One turning vector, and how many ticks it has turned:
The counts run from 0 to 417.
164,147,112,111,94,132,75,138,140,164,100,102,138,113,140,127,145,120,136,118,124,123,104,134,134,96,135,134,152,164,110,135,116,135,162,195,131,89,138,104,93,114,139,131,78,134,151  231
159,135,140,108,127,127,86,143,114,98,127,101,146,137,155,104,167,106,157,84,139,129,127,169,137,113,127,134,143,153,65,134,104,134,118,147,140,113,160,120,107,112,149,125,104,121,129  72
167,133,143,131,135,137,95,142,128,134,79,131,74,111,143,133,143,99,118,107,148,112,97,159,102,136,106,147,140,140,90,124,85,118,115,160,147,171,142,109,118,108,125,161,94,135,136  318
195,139,124,129,125,127,86,132,156,141,119,124,137,110,138,120,130,127,143,110,81,101,142,107,111,135,131,144,169,163,113,145,101,137,162,182,147,146,157,128,116,121,144,142,85,126,155  220
188,163,139,152,117,128,108,129,157,144,111,131,130,107,112,127,149,135,153,112,96,96,140,120,100,119,138,130,118,149,96,134,90,110,148,180,133,147,160,128,93,105,166,109,96,124,147  179
148,175,149,133,128,112,98,144,136,125,90,144,123,158,117,124,184,109,150,83,116,104,153,161,106,117,135,127,97,160,95,113,92,113,96,156,142,118,139,127,109,105,147,120,103,150,126  117
180,158,130,136,115,114,86,132,149,166,112,148,140,153,125,126,142,121,128,111,100,88,134,132,102,105,136,99,131,134,141,145,124,122,143,177,135,146,137,120,86,103,106,88,101,120,161  193
194,168,112,106,118,126,95,153,121,140,120,105,105,167,156,126,100,78,134,97,129,103,133,136,127,101,123,113,108,144,131,136,136,137,112,158,136,141,133,148,97,118,98,111,128,125,167  18
163,144,154,135,127,150,97,133,139,143,75,126,71,132,131,128,162,103,122,89,158,113,107,145,104,127,124,111,109,152,98,135,116,124,110,169,147,139,121,147,129,107,95,158,107,145,154  316
175,156,133,140,100,114,80,123,108,108,129,140,83,154,174,138,146,140,137,94,133,115,106,142,123,114,138,101,128,147,92,122,98,137,127,180,119,134,147,133,120,80,94,113,124,127,110  348
177,123,146,133,127,157,91,111,145,135,102,136,91,96,160,112,156,82,103,81,165,114,111,146,116,116,114,125,131,125,84,151,105,128,124,164,150,159,137,141,122,104,99,135,110,116,135  320
170,174,123,122,114,118,114,127,163,150,101,152,129,144,121,157,175,129,88,99,135,92,130,132,131,112,139,109,110,112,111,131,96,143,156,159,131,141,153,124,93,130,135,96,97,155,177  167
158,129,120,106,139,114,77,153,122,128,138,126,131,144,153,127,150,80,138,74,118,104,125,148,133,122,132,134,131,149,68,139,92,121,114,127,125,145,178,131,109,138,110,162,70,122,134  66
183,153,149,105,105,138,79,151,113,131,131,100,128,153,127,92,153,102,163,86,148,110,142,166,116,117,112,120,135,165,82,129,131,121,113,130,136,103,151,126,106,125,107,118,97,134,129  55
167,149,134,118,108,109,81,145,134,167,112,128,134,149,130,118,149,130,126,119,114,104,124,150,135,120,145,142,169,148,128,136,116,136,163,188,135,112,138,91,78,110,121,100,101,127,160  210
160,147,126,97,129,115,115,150,123,93,116,125,131,151,165,126,167,107,151,87,133,126,133,172,133,104,133,124,118,153,91,126,95,136,111,164,151,120,146,109,123,98,168,107,111,141,141  93
194,162,154,135,120,149,110,110,141,133,133,159,86,101,176,123,158,110,100,101,161,106,126,147,139,97,110,127,145,136,91,124,112,144,134,161,132,147,145,133,121,112,115,108,148,146,136  361
154,178,141,120,133,116,109,139,134,128,99,142,129,157,121,125,182,112,147,77,124,115,153,145,101,109,149,103,94,152,96,117,114,103,105,156,138,117,138,139,117,99,128,112,108,148,127  116
193,174,121,138,140,110,114,146,158,100,95,127,151,112,128,134,164,148,129,86,113,114,113,128,115,102,143,126,113,120,106,145,105,119,150,181,136,118,168,116,117,87,163,95,112,122,131  155
183,161,126,91,89,122,97,153,112,141,119,114,113,163,151,109,128,96,153,116,131,107,147,174,131,124,112,131,139,175,114,108,127,125,115,155,134,116,123,117,82,130,115,117,101,144,148  35
172,129,132,99,133,102,88,132,126,113,145,125,116,130,166,117,153,96,119,92,128,121,134,149,123,109,141,130,144,132,80,140,78,113,109,151,128,150,194,100,117,125,140,128,107,120,135  87
161,160,133,139,91,113,84,121,119,184,123,130,141,132,122,135,161,135,134,101,116,102,126,141,108,109,146,114,132,122,106,135,108,115,160,172,111,128,158,105,70,120,119,97,94,128,150  189
155,149,153,124,128,95,77,128,142,134,122,151,130,133,139,123,185,106,102,90,128,100,128,168,118,119,133,131,142,117,90,134,76,110,126,158,127,144,162,84,105,124,122,101,111,107,119  128
180,162,145,152,128,144,90,152,134,132,115,155,97,128,139,133,148,140,157,106,106,98,120,134,120,106,128,138,127,181,88,97,102,131,120,161,120,138,129,158,101,96,119,140,113,146,110  374
170,185,156,152,158,111,104,147,143,127,90,131,129,114,126,137,173,121,145,87,119,112,123,142,113,118,143,146,113,123,82,145,106,115,132,158,141,117,173,118,120,106,170,127,110,131,121  139
143,160,142,138,130,93,80,136,134,118,114,148,145,144,140,131,185,121,134,73,106,115,125,156,126,114,155,122,108,154,93,129,85,122,116,180,127,114,139,112,99,96,134,109,103,122,111  133
178,131,120,100,116,157,93,131,164,161,101,114,146,98,141,103,122,95,132,92,118,116,131,95,103,84,140,112,136,141,115,167,126,113,135,185,146,140,153,132,119,109,110,141,94,132,165  238
191,158,136,139,125,132,118,133,170,141,105,144,137,135,118,115,149,120,132,109,104,100,146,127,96,96,146,115,115,130,125,147,110,100,141,189,139,154,139,136,99,94,130,92,120,136,162  177
180,162,163,145,135,130,88,142,135,163,133,149,101,98,149,144,148,130,130,106,150,106,100,144,121,98,129,141,138,139,63,116,110,129,143,132,114,132,154,129,97,115,127,143,118,149,118  380
202,141,128,93,103,141,108,127,157,149,108,115,150,118,137,131,158,126,130,113,142,110,128,143,121,113,128,119,162,136,119,151,131,163,167,160,159,115,141,119,122,124,135,119,96,152,171  228
192,168,162,148,140,134,112,132,137,147,106,144,80,117,169,137,140,120,135,81,149,113,122,130,122,95,131,116,122,138,83,128,123,128,118,165,134,129,140,161,134,91,120,134,141,161,136  356
175,141,140,134,121,115,84,124,117,128,123,151,67,142,175,149,142,124,103,103,135,99,108,156,115,130,114,115,147,128,95,131,80,138,125,160,125,174,151,114,112,107,103,126,111,124,140  343
168,160,142,149,125,142,126,113,160,169,115,146,142,120,116,132,159,118,135,91,121,100,143,126,120,101,146,123,108,130,84,145,113,126,158,178,126,139,136,167,96,107,146,121,110,160,179  182
169,152,136,135,105,112,81,132,140,153,118,139,139,139,121,108,141,121,131,111,87,96,139,135,102,113,131,125,140,149,138,147,112,120,143,198,129,145,139,114,81,98,130,84,98,115,143  194
167,146,150,139,114,121,116,129,156,181,115,152,133,114,140,130,157,126,132,121,122,102,128,164,117,106,147,139,149,116,94,130,92,121,162,171,125,145,151,110,73,116,147,110,107,153,169  185
161,114,129,109,92,142,105,119,138,161,104,108,151,102,147,124,144,116,158,104,149,133,125,155,117,96,134,126,158,150,81,143,106,139,164,176,139,119,137,125,100,104,143,138,89,135,162  247
176,103,126,90,103,156,114,130,170,151,115,134,148,108,161,113,148,93,132,110,135,122,146,138,116,90,150,125,146,143,103,150,107,140,145,179,154,156,126,135,113,102,133,137,98,145,179  243
186,174,128,107,132,130,83,151,126,124,119,123,115,156,155,148,128,121,116,115,138,101,108,125,114,64,144,111,121,145,129,124,114,169,129,143,122,133,152,141,88,102,95,102,122,122,155  408
191,154,106,117,111,124,100,136,122,131,141,116,113,139,165,132,118,89,157,87,118,92,159,113,135,123,117,138,114,173,90,145,121,144,117,150,121,151,151,171,104,125,131,138,99,126,161  24
209,161,145,103,100,117,99,133,116,137,132,100,111,146,153,130,129,106,144,99,163,96,129,147,114,110,110,117,133,119,106,149,136,158,149,131,131,122,144,140,90,133,121,111,123,120,166  13
187,159,150,106,144,132,114,145,151,130,125,141,114,131,177,127,113,121,133,116,125,117,142,133,118,65,151,144,124,148,102,141,98,140,136,159,120,150,158,153,97,117,146,131,144,146,161  417
189,168,112,109,106,131,117,134,122,129,133,120,138,121,181,125,138,104,157,89,157,119,128,170,151,102,111,139,129,158,78,132,137,149,142,145,132,109,132,140,92,120,153,119,109,147,151  32
166,159,96,107,112,133,96,152,145,158,82,116,151,113,145,142,135,113,134,104,130,116,99,129,132,99,133,122,145,148,121,132,134,144,156,179,150,103,130,110,106,102,134,128,74,142,169  232
184,136,133,116,116,143,108,123,163,156,117,124,154,107,144,127,154,124,129,96,121,105,148,114,135,111,150,134,144,152,97,155,120,149,169,175,139,115,135,160,118,114,132,141,90,156,180  223
151,108,133,129,118,136,95,131,131,121,112,140,110,114,185,140,148,97,107,76,150,123,89,167,135,112,137,120,125,135,82,133,82,130,130,177,131,150,131,122,103,89,92,142,107,126,128  324
172,179,158,132,156,107,122,148,143,143,89,151,119,115,145,117,170,95,142,96,131,104,141,162,94,103,131,130,112,135,94,126,103,102,105,148,154,142,159,106,127,108,164,118,130,143,138  119
207,175,115,98,122,128,99,159,121,137,123,109,117,119,164,117,124,89,160,102,137,101,115,154,122,92,96,130,144,149,112,120,146,124,111,141,149,124,139,105,105,122,146,109,115,132,147  37
165,113,131,105,148,134,98,155,145,108,140,128,148,138,177,110,158,69,125,76,137,114,135,175,145,97,133,142,133,142,79,146,103,143,117,139,144,150,147,135,105,111,134,127,98,129,148  68
199,136,145,144,117,118,102,144,134,133,134,104,116,119,151,128,101,110,162,108,119,116,129,141,106,119,128,157,127,137,78,150,96,123,143,151,117,160,164,152,82,126,139,146,118,102,140  5
